In the rows, zero is written as 128.
Rotation paths and how fast each direction turns (degrees per step)
Each turn is a multiple of 5 degrees from 10 to 175, or 0.
Each row of a path follows its step; steps can be skipped.
Rotation 1:
step 0: [116 135 114 137 129 126 129 118 120 141 131 133 128 123 133 127 136 128
 131 125 120 134 132 115 129 123 133 131 138 134 126 130 128 137]
step 1: [125 135 103 132 128 116 135 122 124 123 134 131 122 123 124 121 132 124
 132 124 121 126 129 130 127 121 135 136 136 127 124 131 123 132]
step 2: [129 130 116 124 133 120 141 128 131 118 131 133 132 120 125 122 138 122
 122 118 131 118 127 142 128 129 140 129 126 123 130 135 123 134]
step 3: [124 130 131 134 136 127 134 134 133 132 125 140 144 119 129 127 136 123
 119 117 135 127 131 138 132 135 142 122 126 125 132 126 134 136]
step 4: [123 133 127 146 129 124 125 128 126 139 126 140 143 126 126 120 125 128
 130 126 131 135 132 129 139 133 137 119 135 130 128 117 130 130]
step 5: [127 132 119 139 124 122 129 114 119 135 131 129 136 131 124 114 125 131
 136 129 128 128 126 126 140 127 133 118 134 134 128 132 115 128]
step 6: [126 130 114 127 131 131 135 111 125 131 132 127 131 126 130 122 139 126
 131 124 130 124 126 122 130 120 135 121 125 135 127 145 118 137]
step 7: [120 132 112 126 134 135 132 124 133 129 133 137 130 119 132 131 141 118
 129 123 129 131 134 124 124 119 140 131 128 127 126 132 130 144]
step 9: [127 131 120 132 124 114 137 129 126 126 128 128 143 127 124 125 132 127
 128 124 132 120 121 142 138 139 142 125 138 126 131 123 125 128]
step 11: [124 139 122 140 136 135 121 117 126 137 119 134 137 121 132 120 131 129
 132 127 132 137 132 128 134 115 138 122 123 135 128 128 125 132]
step 12: [117 137 118 130 127 130 127 112 125 127 135 135 122 127 125 116 127 124
 133 135 128 132 130 125 133 118 141 122 131 126 128 123 120 139]
[128 126 129 129 129 128 123 129 130 128 129 129 127 130 127 127 127 130
 125 128 126 129 129 130 131 126 131 120 126 131 129 128 128 124]
55
[129 128 131 133 128 128 126 131 125 129 127 128 127 127 128 125 127 128
 132 126 134 126 126 132 129 129 128 129 123 128 129 126 129 130]
55
[130 124 124 133 128 124 129 127 128 124 131 124 130 127 128 129 128 129
 127 131 129 128 126 128 128 127 124 126 127 126 131 130 127 127]
90
[128 129 124 128 132 131 127 122 129 126 126 130 124 128 127 126 128 129
 127 125 130 127 126 129 127 125 125 130 129 130 129 128 129 125]
70
[128 132 129 128 129 127 132 129 130 129 125 130 132 127 130 130 122 132
 126 129 130 129 124 130 129 129 125 125 130 127 125 128 128 128]
60
Rotation 2:
step 0: [139 125 128 128 116 134 123 123 131 122 129 118 134 123 123 133 131 121
 135 123 135 123 128 124 129 121 133 140 120 126 125 132 126 117]
step 1: [131 128 121 124 132 120 125 138 136 124 122 119 128 132 117 128 136 130
 126 121 132 123 129 127 132 128 121 127 130 116 134 141 135 128]
step 3: [131 137 125 129 126 125 124 141 126 131 125 131 121 133 131 125 132 126
 115 129 142 131 130 125 128 133 131 133 120 137 116 131 121 135]
step 4: [131 129 128 136 136 139 124 125 132 129 123 129 114 127 125 128 126 128
 121 132 131 128 122 117 123 129 113 119 135 135 125 126 131 131]
step 5: [126 126 120 132 118 130 131 116 130 135 121 132 120 121 120 125 136 128
 133 135 126 127 131 121 129 121 137 121 119 135 126 122 124 123]
step 6: [124 129 131 130 137 121 129 131 130 139 128 125 126 125 122 127 129 125
 123 137 129 128 134 112 125 134 139 131 129 116 139 124 133 126]
step 7: [129 126 130 140 134 134 126 122 130 128 148 124 129 129 127 131 125 127
 134 137 124 133 129 125 139 121 136 130 132 126 129 139 127 127]
step 9: [131 122 130 128 134 131 126 124 133 123 120 132 125 134 140 129 126 121
 127 119 132 115 132 123 130 122 126 127 143 124 137 135 125 135]
step 10: [130 129 115 126 127 136 131 130 136 134 134 133 139 122 131 116 135 121
 133 119 130 120 135 131 132 126 126 126 128 134 122 129 118 128]
step 12: [120 126 122 132 138 121 119 125 134 124 127 119 123 125 126 129 139 128
 134 130 127 132 112 130 129 122 126 121 131 127 120 134 120 125]
step 13: [127 131 128 133 123 123 132 143 121 137 117 117 127 126 133 127 130 130
 131 139 124 129 127 129 130 134 130 115 125 134 132 131 121 121]
[126 126 129 129 128 127 132 129 129 129 128 127 124 129 129 127 130 129
 128 135 126 131 126 124 125 129 129 128 127 132 126 126 130 129]
40
[130 127 128 128 128 127 128 128 126 129 130 127 129 129 128 130 129 129
 130 131 130 128 125 128 126 128 131 126 129 125 130 130 130 119]
55
[129 128 127 126 132 127 134 131 128 130 128 132 130 127 129 127 125 124
 129 128 128 131 130 128 127 130 131 128 127 127 130 130 123 128]
95
[125 130 128 129 130 127 125 129 125 130 126 130 124 124 127 129 129 130
 128 124 129 131 125 128 128 132 128 126 127 133 129 130 127 126]
40
Rotation 3:
step 3: [137 122 128 122 136 139 124 131 122 119 130 132 140 128 135 127 130 127
 126 126 116 125 128 130 131 130 117 123 121 135 116 137 126 121]
step 4: [132 139 140 120 127 122 130 126 143 127 129 129 128 122 134 130 133 126
 111 138 123 126 124 123 121 122 134 134 126 137 123 123 126 130]
step 5: [119 128 127 127 133 126 126 128 131 124 119 131 134 124 137 128 138 117
 132 134 133 130 144 123 124 128 123 125 133 129 128 142 140 120]
step 6: [135 148 123 123 131 131 130 118 125 129 140 128 134 118 134 122 129 123
 123 127 122 121 126 137 132 137 133 124 131 123 123 130 128 121]
step 7: [129 126 118 117 136 125 126 126 128 121 132 138 126 133 136 138 126 133
 124 135 128 129 124 130 121 119 129 138 127 137 117 141 135 130]
step 8: [120 134 126 137 123 118 131 130 133 126 135 131 128 129 143 133 141 123
 116 132 128 134 132 124 128 138 142 120 126 124 129 130 126 132]
step 9: [130 125 117 123 122 135 131 121 124 114 135 128 142 129 127 127 138 133
 133 131 123 120 138 129 125 130 120 117 128 132 124 132 137 128]
step 10: [135 137 131 125 121 125 122 132 132 126 146 129 124 121 140 117 121 132
 123 144 128 127 127 134 128 125 130 132 126 135 125 127 127 132]
step 11: [119 123 129 137 130 126 121 130 135 121 130 142 132 128 135 123 135 135
 124 121 122 132 136 121 127 119 124 130 127 127 125 146 134 128]
step 13: [123 130 131 115 127 131 126 134 126 117 129 131 134 126 130 127 132 125
 135 132 119 131 130 142 122 130 119 142 122 140 120 135 136 131]
step 14: [123 143 131 136 126 136 118 129 132 135 127 139 123 121 143 133 138 124
 120 134 118 126 131 129 130 123 134 127 125 130 129 128 121 129]
[131 131 129 125 130 130 125 131 123 125 130 125 126 129 126 127 127 129
 126 129 126 130 123 131 126 126 129 128 126 130 130 130 129 127]
110
[129 126 127 130 129 125 130 128 128 130 129 129 128 131 126 127 131 127
 124 128 125 130 127 121 121 129 128 130 128 128 130 128 127 127]
100
Rotation 4:
step 0: [134 125 129 127 130 133 120 131 126 118 135 126 124 146 123 115 137 130
 127 135 119 110 127 126 129 121 129 126 130 129 130 119 125 134]
step 2: [126 135 128 134 140 123 127 133 126 120 139 125 127 126 118 133 126 134
 128 134 127 134 114 134 127 149 133 119 131 123 133 134 123 135]
step 4: [124 125 142 125 122 132 130 138 136 122 124 139 131 140 126 131 127 135
 126 145 124 132 137 121 131 127 126 128 136 137 135 127 121 136]
step 5: [133 139 136 130 133 120 134 128 126 114 127 132 132 134 128 138 130 133
 124 133 126 135 126 119 114 134 126 133 123 121 129 138 113 136]
step 6: [130 138 127 131 133 117 138 133 126 132 119 116 134 124 131 127 126 128
 125 136 118 124 123 119 132 137 118 115 126 123 128 133 115 120]
step 8: [129 130 130 130 122 130 130 124 119 122 126 134 131 148 132 118 133 122
 121 130 117 132 128 121 114 128 118 133 126 125 138 129 130 137]
step 9: [134 133 124 136 137 122 131 143 116 127 135 118 127 141 123 126 124 125
 118 134 122 128 126 117 118 132 133 121 126 124 131 128 130 119]
step 11: [127 126 128 126 123 137 130 128 128 132 136 140 132 136 119 115 132 129
 127 128 117 132 121 133 131 135 121 116 138 132 143 124 127 140]
step 12: [133 138 131 131 132 132 121 134 124 122 134 125 125 144 115 131 120 133
 118 137 135 130 129 129 126 128 134 125 133 124 142 128 124 143]
step 13: [133 122 130 124 128 119 129 136 123 132 121 121 123 133 120 135 127 150
 128 132 121 125 130 123 124 134 135 120 121 130 129 138 118 137]
step 14: [129 127 139 125 129 135 136 132 131 128 124 139 132 125 120 130 130 132
 133 131 122 130 119 118 134 145 127 119 138 136 124 133 113 128]
[128 127 125 131 129 126 125 129 123 127 129 129 129 126 129 131 126 129
 124 129 131 132 130 127 126 129 127 130 124 125 131 127 126 129]
100
[130 133 126 130 131 128 126 130 130 131 124 128 127 129 128 126 126 129
 124 130 130 123 130 128 130 125 129 128 127 129 130 126 127 124]
120
[126 130 133 133 125 127 131 125 128 129 126 128 130 126 128 131 126 129
 124 129 124 127 129 128 128 128 129 131 129 128 123 126 127 129]
35
[126 126 128 128 130 128 127 126 129 130 130 130 125 130 119 130 129 130
 128 128 130 127 129 132 130 130 130 127 127 130 128 128 125 131]
35
[129 123 128 127 128 129 125 128 127 128 126 136 127 125 130 126 127 128
 129 130 124 127 128 127 127 128 129 130 127 133 128 128 125 128]
110
[131 130 128 127 124 126 129 128 132 129 133 129 128 126 130 126 125 132
 128 130 130 131 128 129 128 127 133 125 129 127 130 128 127 130]
40
Rotation 5:
step 0: [131 116 126 123 128 128 135 129 122 122 125 126 117 141 132 135 128 132
 127 131 137 119 122 129 128 129 130 134 123 141 126 123 129 120]
step 1: [143 129 122 131 123 132 133 126 139 122 133 120 130 128 137 131 132 135
 130 134 128 125 134 133 129 120 123 136 138 124 121 120 122 129]
step 2: [129 127 132 126 123 134 133 125 111 121 123 127 133 137 132 132 125 130
 139 139 132 127 126 125 124 123 122 136 119 124 121 135 130 134]
step 3: [136 119 143 132 128 132 133 134 124 119 135 126 123 117 135 132 132 135
 126 129 125 120 134 126 128 127 132 138 134 133 129 123 134 132]
step 4: [139 143 133 134 130 120 134 132 120 128 119 123 122 131 132 130 126 123
 132 136 133 134 137 133 129 129 132 136 129 120 126 130 129 128]
step 5: [124 125 136 130 127 138 117 134 121 118 128 115 123 129 128 133 124 130
 127 135 128 133 125 124 119 132 128 130 141 131 128 131 135 120]
step 6: [131 133 133 136 132 127 125 126 123 124 139 116 121 137 125 130 125 118
 130 120 132 123 131 131 143 127 127 135 131 125 127 118 133 131]
step 7: [127 133 140 119 116 126 126 121 121 127 126 121 126 131 131 134 121 131
 133 131 129 130 127 142 128 128 128 127 134 134 126 126 119 115]
step 8: [128 122 118 127 132 137 123 130 126 124 127 111 121 132 136 139 126 129
 127 127 134 119 131 127 131 122 137 130 122 133 126 124 123 129]
step 11: [126 130 132 133 128 128 137 128 115 122 135 125 131 123 135 132 132 131
 135 133 132 117 136 126 124 126 131 137 122 132 118 130 141 129]
step 14: [135 132 136 136 129 132 112 125 113 111 134 123 124 131 124 125 126 125
 126 127 129 130 124 128 131 129 126 131 132 133 119 123 132 123]
[129 129 130 126 126 126 129 125 128 131 124 129 129 127 127 129 125 126
 126 126 127 133 128 130 125 123 125 131 129 124 125 128 125 128]
135
[128 132 130 127 129 126 130 124 124 128 129 132 128 132 128 129 128 127
 129 132 128 130 124 127 127 131 129 127 125 130 125 128 129 125]
155
[126 126 131 132 126 131 131 127 130 125 126 128 128 126 126 129 123 125
 126 128 131 127 127 124 128 127 128 125 125 128 127 125 130 129]
120
[126 126 124 124 128 129 128 122 132 130 129 129 128 129 128 131 127 130
 127 127 131 123 128 130 129 128 128 129 126 126 126 128 126 124]
40
Rotation 6:
step 0: [130 129 120 119 117 123 122 120 126 122 123 126 135 132 135 126 122 133
 127 133 126 122 137 126 139 135 129 128 124 134 118 138 121 133]
step 1: [130 120 135 132 132 128 135 119 124 134 137 116 125 139 122 129 130 126
 135 122 128 131 141 121 139 132 129 134 127 124 129 127 122 130]
step 2: [127 132 128 112 127 120 136 130 121 130 137 122 136 124 124 130 125 124
 129 133 127 118 125 123 133 123 125 127 118 134 138 117 122 123]
step 3: [132 121 133 121 109 126 124 129 134 128 132 128 117 125 124 123 128 132
 129 126 135 126 131 116 131 123 133 124 126 135 129 140 122 126]
step 4: [136 124 124 119 132 132 139 120 135 133 135 127 127 120 125 135 137 127
 142 121 138 133 127 131 134 131 128 125 134 128 128 122 126 132]
step 5: [128 133 115 125 127 122 125 122 135 130 136 135 127 123 127 126 116 117
 126 132 131 123 138 133 131 116 120 122 129 136 134 124 128 130]
step 6: [126 133 126 124 131 130 118 131 137 125 136 127 116 135 130 124 128 129
 143 116 128 133 134 128 117 124 130 131 123 134 125 134 117 127]
step 9: [116 134 131 132 130 133 121 136 127 137 126 127 127 133 122 126 134 123
 143 127 136 132 120 134 132 130 127 124 129 133 116 129 121 119]
step 10: [133 131 127 127 129 127 131 135 129 141 125 120 127 120 120 118 119 122
 118 123 133 127 127 139 122 135 131 131 138 128 132 125 134 120]
step 11: [122 132 127 126 134 130 128 131 135 125 127 130 119 129 139 130 134 127
 114 130 129 126 120 121 123 125 129 133 142 140 119 127 123 121]
step 13: [124 142 125 130 129 130 130 122 123 127 125 122 134 129 129 123 130 132
 117 118 132 115 137 137 128 133 129 139 136 125 130 130 130 135]
[126 126 126 126 123 132 127 130 130 129 127 127 132 129 130 126 126 131
 128 124 129 128 129 130 127 128 134 126 129 125 128 126 126 128]
110
[126 128 127 131 127 127 126 132 130 127 131 127 124 126 128 129 126 131
 131 128 125 130 127 125 131 128 130 128 129 126 122 130 126 129]
130
[127 130 132 127 129 128 126 125 130 129 129 131 124 133 131 127 133 126
 128 125 129 129 130 123 129 128 130 128 129 125 128 128 129 125]
140
[131 127 128 125 129 127 126 127 131 129 126 127 127 124 128 123 132 130
 127 127 122 129 124 127 128 129 131 130 126 132 129 129 129 128]
95
Rotation 7:
step 0: [130 131 130 130 135 135 121 141 125 123 129 125 130 130 121 138 121 129
 122 132 124 130 130 115 123 124 136 130 136 115 134 141 115 133]
step 1: [123 131 128 124 124 139 122 128 118 117 125 134 128 128 107 139 126 135
 122 123 120 124 117 132 124 129 135 127 130 123 139 130 133 130]
step 2: [119 122 134 124 135 126 123 116 138 119 127 124 134 124 124 133 127 123
 118 117 125 130 125 122 127 118 134 135 135 125 141 134 141 131]
step 3: [131 129 131 120 142 120 119 127 130 118 127 129 128 133 120 137 142 131
 133 114 127 123 136 128 124 126 128 124 122 135 131 128 143 121]
step 6: [139 140 122 130 131 135 141 136 124 131 118 116 133 128 134 126 136 126
 130 118 124 127 131 132 122 140 132 129 137 123 128 126 117 131]
step 7: [139 136 136 135 125 137 139 135 116 136 125 124 136 129 119 126 135 119
 126 133 125 130 127 131 138 127 134 144 126 121 134 136 127 127]
step 9: [125 134 146 135 126 127 115 119 125 126 126 129 141 123 119 131 128 129
 142 126 130 123 127 134 134 130 129 123 129 122 139 139 126 133]
step 10: [121 129 127 127 124 115 121 109 120 132 124 133 133 128 124 135 126 128
 133 132 129 125 133 121 116 126 125 129 132 126 143 136 132 114]
step 11: [136 125 137 120 130 121 117 125 126 127 127 118 122 136 132 131 122 128
 128 130 133 130 136 127 113 124 130 110 131 122 135 141 135 129]
step 12: [127 133 121 109 130 128 123 124 114 123 130 119 120 132 118 127 132 131
 119 123 138 133 126 126 120 132 127 124 129 116 127 131 121 121]
step 14: [126 119 124 127 134 136 135 131 124 114 118 117 131 136 119 132 142 127
 132 118 132 131 129 125 127 130 140 138 121 126 125 126 131 138]
[129 128 125 129 126 129 129 130 128 132 130 129 126 131 126 130 128 126
 122 127 131 126 130 132 127 128 130 126 134 128 131 128 127 129]
65
[123 127 130 132 130 131 130 132 126 129 128 129 130 128 129 128 129 133
 131 131 127 124 126 129 127 127 132 132 131 127 128 130 127 128]
45
[132 128 129 129 128 125 129 129 128 128 129 130 128 130 131 128 127 124
 131 124 128 126 127 131 128 131 128 134 129 125 123 126 130 129]
35
[128 123 126 128 126 127 131 128 128 128 127 124 126 128 131 127 124 125
 129 129 129 128 128 126 127 124 130 130 129 132 130 131 133 131]
125
Rotation 8:
step 1: [136 139 121 128 138 140 139 128 125 127 133 130 124 123 127 120 142 121
 128 133 128 127 119 132 130 130 133 129 137 130 127 121 143 128]
step 2: [131 128 145 131 136 123 134 132 124 130 131 132 135 134 120 110 130 130
 131 134 123 126 120 129 142 125 128 128 129 134 117 133 129 135]
step 3: [143 125 125 136 123 133 137 133 120 129 123 130 141 127 126 126 119 139
 134 130 135 126 128 134 122 131 117 133 136 141 125 133 131 130]
step 4: [125 126 123 123 131 133 119 132 128 127 130 126 135 126 144 136 137 136
 134 135 121 128 116 132 137 132 119 131 139 140 128 128 127 132]
step 5: [120 123 132 132 136 124 133 118 122 134 126 110 132 121 125 129 127 129
 128 138 127 136 124 130 133 129 132 130 139 135 121 115 136 127]
step 6: [139 116 139 122 125 138 132 128 124 134 142 129 132 125 118 130 127 121
 133 129 125 135 121 127 125 139 127 123 131 130 125 119 127 140]
step 7: [126 127 133 129 125 130 126 137 126 129 119 148 136 124 125 132 127 120
 131 134 136 136 123 124 130 119 127 129 148 131 128 123 129 131]
step 8: [130 142 118 127 132 141 136 130 129 142 127 127 127 130 119 130 136 133
 122 138 132 124 124 125 137 131 129 122 143 131 132 130 135 133]
step 11: [139 119 125 129 137 122 121 133 132 134 130 133 130 130 138 124 130 134
 131 134 131 124 114 134 139 121 124 121 133 139 126 120 131 138]
step 13: [124 133 134 124 128 138 131 129 131 126 139 123 135 132 124 128 128 122
 143 136 121 135 128 136 125 139 124 133 136 140 130 118 122 140]
step 14: [124 124 128 127 122 128 136 122 122 130 124 139 130 122 129 123 133 111
 133 132 129 132 120 125 132 129 119 132 141 134 120 119 143 127]
[130 127 125 125 127 133 124 130 129 129 130 125 124 127 124 126 131 128
 129 129 129 129 127 129 128 131 127 126 127 128 127 133 127 129]
160
[128 124 129 129 129 129 131 129 128 125 130 129 129 129 122 131 127 130
 125 125 125 128 129 130 123 128 127 131 128 129 126 129 124 129]
110
[130 127 125 127 124 125 127 131 130 128 125 132 125 128 129 129 129 132
 127 129 128 131 129 130 130 131 126 132 129 125 126 125 130 130]
100
[125 132 128 127 130 130 129 128 130 126 128 124 128 128 127 127 130 128
 128 127 121 132 130 130 128 130 131 130 126 128 129 125 133 128]
90
[133 128 126 127 128 126 128 125 126 129 129 129 125 127 127 129 128 129
 129 126 124 131 131 123 127 126 123 125 127 132 129 128 131 128]
130
[130 124 130 127 132 129 129 128 123 127 127 130 125 128 131 127 130 126
 127 128 130 130 129 130 127 128 133 124 125 127 123 126 129 130]
80
